Each run below is a few steps of one of 6 hidden systems, one row a step.
run 1, B, 10 rows:
12 -20 -14 -2 -13 -10 11 16 21 -18 3 -22 30 -21 -4 36 -1 -22

-33 -3 0 -7 -17 -11 -24 -39 7 -8 -12 -25 -5 14 -1 27 10 -1

-7 1 3 3 -12 -6 9 -33 -10 24 -6 26 -9 11 35 1 -38 -1

1 -5 1 3 35 -1 -7 16 -9 46 3 26 31 6 -11 -2 -6 -2

0 3 -12 8 13 18 4 8 8 26 -2 -14 -29 -21 -32 -18 20 -28

30 -31 -19 -6 -12 13 33 -16 -11 -18 -18 -23 0 -7 -10 -17 5 12

7 22 19 -31 11 -30 10 -23 11 -18 0 -11 16 1 6 -7 17 30

15 8 38 -2 2 -9 -24 -1 18 -6 10 11 -13 -38 13 11 -33 -1

-12 -4 5 23 1 36 -9 15 1 15 13 -21 23 -7 -1 32 -24 12

-29 17 -32 24 1 12 21 -25 6 1 13 15 -1 4 -15 23 20 -8
run 2, A, 10 rows:
-10 9 -1 23 2 1 40 3 -3 -20 0 5 2 39 7 -5 15 35

12 18 -3 -7 10 -18 -23 4 -7 -26 14 55 -2 -6 -3 -6 0 3

13 5 13 21 7 6 -15 36 9 -12 -13 -16 -37 23 -13 4 -22 1

-26 -14 4 19 -23 16 5 24 -13 -26 16 13 -1 1 12 -15 37 11

14 25 -37 -15 -12 -18 -2 17 -5 -32 5 11 8 19 6 9 -13 -22

-12 -27 23 11 -6 -30 -24 6 10 -12 -24 4 -36 21 -2 6 7 -8

-18 12 6 -10 -29 20 -19 23 -23 3 12 -8 2 11 34 -30 -1 -1

4 -17 -18 3 -7 -26 22 34 11 7 -4 14 18 5 10 11 0 -43

-16 -14 -7 -19 -12 -5 -47 -11 -2 -3 -12 -22 -12 -3 -21 6 20 -25

-7 -2 2 -10 -29 -1 30 -12 -2 15 -13 -29 -14 14 38 -23 -8 -9
run 3, A (10 x 18):
2 10 14 7 23 4 -9 -11 20 17 -20 -38 -24 10 -25 20 -18 7

-15 -12 13 16 -11 30 20 -20 -14 5 15 15 1 -22 18 -22 16 28

28 25 -30 -11 24 -4 13 7 -6 -1 9 12 39 9 -9 13 -21 2

-6 -5 19 20 24 -10 -10 -17 20 -3 -12 7 -38 -10 -34 11 17 4

7 11 1 0 -15 42 3 -3 -27 -14 12 -12 -5 -1 16 -27 -12 35

9 6 -4 15 21 -28 37 24 14 -11 6 26 25 14 -1 15 7 6

-1 13 4 -2 6 4 -50 -7 3 -24 6 10 -29 -18 -29 11 1 -2

-2 -1 4 27 -18 22 30 12 -7 -9 -9 -18 -24 29 21 -8 -17 18

-12 -4 -8 -3 4 -19 -5 14 -11 -19 18 45 36 7 3 0 26 7

12 31 -10 -3 5 -8 -24 13 10 -6 -6 -4 -39 10 -15 8 -22 -28
run 4, G:
11 21 -3 -2 26 14 -10 -25 -6 9 18 28 21 -26 -15 11 -19 20

12 16 -6 30 28 15 18 -19 12 4 -5 6 -25 -4 -28 23 -18 12

12 -5 -3 16 12 28 9 -21 -21 -19 4 21 -10 -6 -18 -15 5 43

30 35 -7 6 23 -1 30 12 0 -26 9 16 3 9 -5 -6 -10 28

16 -3 21 25 7 3 -9 23 8 -41 8 21 -19 -14 -14 9 -2 22

-4 23 -3 22 -13 35 0 25 -12 -33 18 -7 -6 13 7 3 -8 27

-13 3 -7 29 -12 -9 14 16 -1 -36 14 39 3 19 15 17 6 6

-8 15 -6 6 -7 -2 -39 23 -14 -29 0 21 -19 36 -1 5 -10 2

-19 -7 7 29 -13 2 11 34 -5 2 -6 10 -29 38 17 -17 5 -6

-4 -13 -19 -5 -14 -2 -15 44 -21 -7 7 21 14 15 5 -24 18 -18
run 5, Z, 10 rows:
-37 -11 9 31 -8 20 9 -10 -1 36 11 19 -8 -13 13 2 6 -10

17 1 -50 -12 7 14 -1 -1 -21 16 -1 2 30 7 -16 7 -20 -20

-1 -3 -2 1 23 -27 23 -26 12 14 -24 5 -27 17 -22 -10 25 0

28 1 10 -31 -7 16 -10 -13 -19 -2 3 -7 -6 -31 10 -40 -7 17

20 0 22 3 15 -19 38 31 27 -2 -1 -20 23 -5 6 8 -1 10

-16 -2 11 4 -4 9 -31 -12 14 -18 18 -3 3 -43 -17 24 20 1

-2 15 -13 12 -20 15 12 -16 3 -8 -6 -27 -8 19 17 30 -38 2

-19 -11 6 22 15 -3 -3 -23 -14 12 5 49 15 15 2 10 2 26

16 40 -16 -6 23 14 -19 14 -8 20 4 7 -18 4 -19 -13 -22 -15

13 -37 -1 26 5 11 36 11 -1 3 -17 1 -26 1 -16 -18 16 3
run 6, Q, 10 rows:
42 -3 -31 -20 17 5 16 -12 -13 2 2 13 24 -23 -19 -15 -6 -1

20 5 16 -3 30 -14 14 -3 25 -11 -15 -28 -14 -3 -32 4 13 19

10 1 20 4 -16 28 1 -19 -6 -28 14 -6 -16 -37 10 -10 -6 32

16 11 2 14 4 1 19 20 8 -24 11 0 31 5 9 34 -28 24

-24 13 7 29 10 -1 -25 -10 12 -19 10 29 -21 0 -18 30 6 7

0 9 -27 22 -5 35 4 -5 -29 3 -3 15 -22 30 1 -6 -29 7

1 -13 -8 15 24 -13 24 15 -11 2 -4 37 14 27 -11 -15 26 15

18 25 -11 -15 8 -1 -19 22 -7 -20 4 10 -27 -3 -22 -33 17 -9

16 -30 4 11 -18 8 24 31 0 -26 -17 -28 -23 11 2 -17 7 3

-19 4 11 -14 -24 -9 -9 11 -4 -40 16 -2 23 1 20 -3 31 18
run 7, N, 10 rows:
-17 12 1 32 10 28 -4 33 15 7 11 -26 -1 -2 -21 29 0 -6

-10 -6 -37 16 -19 22 19 -33 -13 -16 10 22 -1 -11 -2 13 9 -6

18 11 -19 -20 10 -28 7 -19 -10 -8 -22 8 7 46 3 0 -19 11

-6 2 40 7 23 -14 -15 6 3 14 -7 17 -32 7 -6 -30 15 17

21 -1 2 6 -4 34 -1 47 -13 -4 20 -5 7 -24 0 -19 -9 2

-4 -6 -20 9 -4 -11 25 13 21 -28 7 -11 22 -4 -16 32 30 -11

-12 13 -11 -15 -29 -11 -19 -39 -4 -36 -4 2 -22 10 15 4 1 3

-3 -6 29 8 -1 -12 11 7 -6 18 -10 9 -3 34 36 -7 -29 17

-14 4 14 6 22 1 -28 30 -2 28 20 29 19 -15 -10 -5 11 -8

9 0 -36 10 -10 21 3 23 2 -3 0 -15 -19 -8 -20 9 -4 -43
run 8, Q:
17 -31 16 25 4 22 28 5 7 -12 -7 -20 0 -19 -12 9 2 28

-3 33 -8 -4 1 10 1 -13 1 -36 27 6 23 -15 -2 16 9 29

18 9 0 24 4 -10 7 -6 13 -24 -8 20 -30 10 -2 31 -37 3

-17 -11 11 24 11 26 -23 -1 -24 -2 1 19 -4 24 -9 -1 -1 42

1 35 -20 16 12 12 30 24 -6 0 21 33 -2 11 6 -16 2 -1

22 -27 -21 7 8 -8 -12 22 -6 -29 -12 22 -10 9 -33 -4 15 -11

-10 19 -1 -5 -7 9 5 8 -8 -22 -5 -29 -26 31 -2 -28 28 19

13 -17 12 -1 -26 -16 20 19 -5 -34 5 24 -1 -6 37 -19 1 2

-9 7 11 -8 -2 -16 -42 44 5 -22 2 -10 15 20 1 15 -1 -3

-39 1 6 26 -30 8 -2 8 6 3 4 -3 -35 8 22 5 6 -23
run 9, Z, 10 rows:
5 25 -25 -12 -5 14 25 -3 10 -12 3 -40 -15 -9 -17 -15 27 -10

20 -28 5 -6 -18 -22 22 -28 4 -42 -9 12 1 -12 16 5 -1 15

-4 27 32 -18 13 -13 -33 6 3 -11 6 -11 15 13 9 10 -10 33

-17 5 28 36 -6 12 2 20 18 18 13 9 -24 -19 17 13 -19 -14

-7 -18 -35 16 -4 36 -10 12 -21 2 7 -1 29 6 -19 19 -4 -5

-13 24 -32 2 9 -18 23 -27 4 -2 -8 15 -19 31 -11 3 18 -12

29 -16 6 -17 1 -4 -18 -17 -25 -5 -16 25 -22 -2 3 -34 -16 10

12 12 25 -6 18 -4 18 43 3 11 0 -21 9 13 7 -28 10 20

-2 -10 6 7 -12 0 0 20 18 -19 21 7 0 -50 -6 4 26 -21

-1 -7 -19 -8 -24 3 -9 -6 4 -34 -11 -41 8 15 -2 34 -10 -4
run 10, G (10 x 18):
-7 14 8 10 -7 7 0 47 0 -26 31 15 22 -10 13 1 12 5

-15 8 -16 18 -26 2 -16 20 8 -36 8 2 -11 10 4 35 -9 -22

-34 -15 -1 13 -27 -2 -12 -6 -16 -18 -12 3 -14 45 16 5 6 8

-14 12 -1 -9 -4 -22 -4 15 -15 15 0 30 -1 38 27 -25 1 -9

5 -15 -2 3 7 -15 -19 45 3 19 -12 13 -10 11 -9 -8 -2 -39

-11 -20 -15 -3 -17 20 -5 25 -6 7 -7 -36 -10 0 -11 -21 32 -25

2 -14 -19 -26 -31 -19 24 -3 -2 -13 -7 -19 20 -1 20 -13 22 -20

2 -9 20 -35 -8 -42 -26 -3 16 -5 -13 -20 16 -1 13 11 1 -11

-24 -1 36 -5 -10 1 -18 -4 11 39 -1 -31 -5 -12 22 3 -11 -12

-19 -15 -14 1 -4 12 3 -15 -6 47 7 3 33 -14 10 10 -7 -20
run 11, N (10 x 18):
4 -32 -13 -6 -13 23 -32 -17 -26 11 3 22 8 -25 -2 -7 -13 -10

5 15 -22 -8 19 -6 31 5 10 30 -16 -36 11 28 -10 4 0 -11

1 -22 12 -10 1 -7 -12 -36 0 0 -3 20 -19 -36 -12 -18 24 -1

30 13 2 -21 -1 14 7 15 -4 3 -9 -45 10 6 7 -10 -32 12

-19 -13 28 17 13 -11 16 -14 27 5 9 6 6 -30 -8 15 30 12

15 26 -15 -15 -13 23 -28 -15 -10 -16 13 -9 0 -15 4 14 -37 0

-11 -14 10 33 17 -10 35 -12 17 16 -17 1 -4 25 -5 27 -4 15

-2 21 -9 -13 13 18 -36 -24 -26 2 17 31 3 -12 -10 -15 -1 14

31 5 -6 18 21 -2 35 26 12 8 -16 -7 -19 16 -13 -1 -23 -7

-9 -21 3 1 7 11 -19 -10 -11 -25 7 12 10 -11 -28 -8 41 28
run 12, B:
-7 -6 -19 -3 15 -3 18 24 -7 27 -6 -15 43 36 -4 7 4 -1

-15 -3 -5 -6 0 -19 -6 -19 9 5 -3 18 -30 -19 -15 -16 38 -28

38 -19 -6 -21 -12 10 2 1 -18 3 -22 -25 -3 8 10 -20 -34 -1

-17 -6 30 -5 12 -21 23 3 18 14 6 -9 31 -9 11 -3 35 18

16 14 -11 -20 -10 0 -26 -17 8 -4 9 3 -9 -44 -2 11 -17 -32

-2 -27 10 19 3 6 12 -2 9 15 -21 -36 7 22 -1 30 -22 12

-33 13 -3 -1 -1 7 -1 -43 -9 17 18 25 9 -14 5 -6 26 12

41 13 -18 -1 21 -9 10 1 2 16 -12 15 -12 4 -11 3 -44 -18

-11 -28 25 15 25 13 -9 7 -1 13 -10 -11 -1 3 -27 -10 28 30

12 35 -19 -11 -11 22 26 -14 -2 -9 21 -6 -13 -30 6 -25 4 -2

Which system made each of these runs?
run 13 (2 x 18):
17 -23 -26 1 -25 2 9 -16 -12 -35 -21 1 -35 11 -4 -13 1 -9

6 4 19 -25 1 -21 4 6 -10 -10 -9 -6 22 34 23 -21 4 35
 : B
run 14 (2 x 18):
-30 33 14 1 5 2 -23 13 -5 -17 15 6 -8 18 -5 -13 32 24

19 -2 -15 13 -24 5 16 25 -5 -17 1 22 -26 0 22 -10 -25 -25
 : Q
run 15:
-8 40 2 18 34 3 -9 15 9 26 13 16 2 12 -12 22 -21 -4

3 -21 -16 32 5 35 0 -5 -10 14 -6 14 -32 -9 -27 -4 -2 -11
 : Z
run 16, 2 rows:
2 18 18 -11 -4 10 27 -8 13 20 17 -16 2 -44 20 -21 5 0

24 -24 5 -8 2 -9 -10 -6 16 -7 -3 -12 27 -32 -6 39 -25 -4
 : N
run 17 (2 x 18):
-8 5 4 1 -25 32 1 -14 -29 -8 15 13 -7 -4 31 -30 -7 24

18 1 -6 5 17 -25 18 41 7 -5 4 21 33 16 4 15 -13 -7
 : Q
run 18 (2 x 18):
-7 -25 6 -3 -25 -30 -7 -1 19 -8 -4 3 10 -14 22 33 -13 -30

-35 1 7 -12 -8 8 -42 -16 -9 23 -7 -30 8 21 3 10 -1 1
 : G
run 19 (2 x 18):
-2 25 8 29 -9 -6 14 31 24 -26 18 13 -18 -4 16 22 -12 -6

-14 -21 -9 19 -19 11 -34 9 -13 -36 2 18 1 13 -7 27 -7 3
 : A
run 20:
26 -1 2 12 17 28 32 -20 0 7 5 5 -9 -35 -15 -11 -6 22

32 6 -7 1 25 10 15 -3 4 -25 7 -2 23 -17 -27 12 -2 32
 : Q
run 21 (2 x 18):
-8 -14 11 8 -20 -17 36 15 11 -8 -19 -21 -23 27 23 -15 16 -5

-1 -7 4 -31 -19 -17 -33 11 -12 -17 14 18 32 -16 19 -10 12 -8
 : A
run 22, 2 rows:
-1 33 -9 27 6 -13 40 7 17 -16 3 20 -18 24 8 16 -9 0

1 -14 0 3 8 5 -47 11 -24 -22 0 34 -1 16 -21 -5 4 17
 : B
run 23:
-29 -9 -1 23 -16 30 7 -29 -2 19 4 -4 -32 -18 1 -8 15 -8

28 1 -36 -17 -2 9 23 -9 -22 -3 0 7 38 11 10 0 -23 6
 : Z
run 24, 2 rows:
15 5 -27 -14 22 13 -21 17 -24 30 -4 8 12 10 -19 -20 -12 -15

1 -17 8 14 9 -2 35 18 15 12 -14 -18 -26 -1 -18 -23 34 -8
 : B
run 25 (2 x 18):
19 -15 -24 -20 -17 5 -11 10 -17 -35 12 14 18 -26 -8 -16 21 -8

8 18 4 -10 -5 -23 14 9 23 -25 -14 -43 -7 23 2 18 -6 1
 : G
run 26, 2 rows:
1 -10 11 5 -11 16 -17 46 6 -9 7 -23 -16 -24 -11 -14 18 -19

-14 -7 -21 -1 -38 12 18 2 3 -27 3 -35 12 1 12 13 17 -11
 : Q
run 27, 2 rows:
-6 -37 3 -2 6 -21 -12 -31 16 18 -25 -5 -2 -8 -19 24 2 -17

-16 14 9 -19 -4 24 -4 -29 -16 33 0 -28 -1 -2 15 -24 -4 16
 : A
run 28, 2 rows:
-1 -5 29 10 8 3 -11 -17 7 -11 13 28 -22 -43 -7 -9 17 17

25 24 -17 5 5 32 10 8 -12 -2 5 -17 12 6 3 9 -43 16
 : G
run 29, 2 rows:
14 20 8 -19 -2 -15 -34 35 -6 2 2 10 -14 9 13 -20 -22 -24

-14 -37 17 21 -17 7 6 48 5 8 -1 -16 7 0 10 -2 14 -12
 : B
run 30 (2 x 18):
-11 10 -23 -3 4 8 -4 -39 -4 42 -10 3 -22 4 -7 -2 -12 -28

17 -34 -9 -6 21 -5 19 -24 -14 34 -27 3 2 8 -18 -20 4 3
 : G
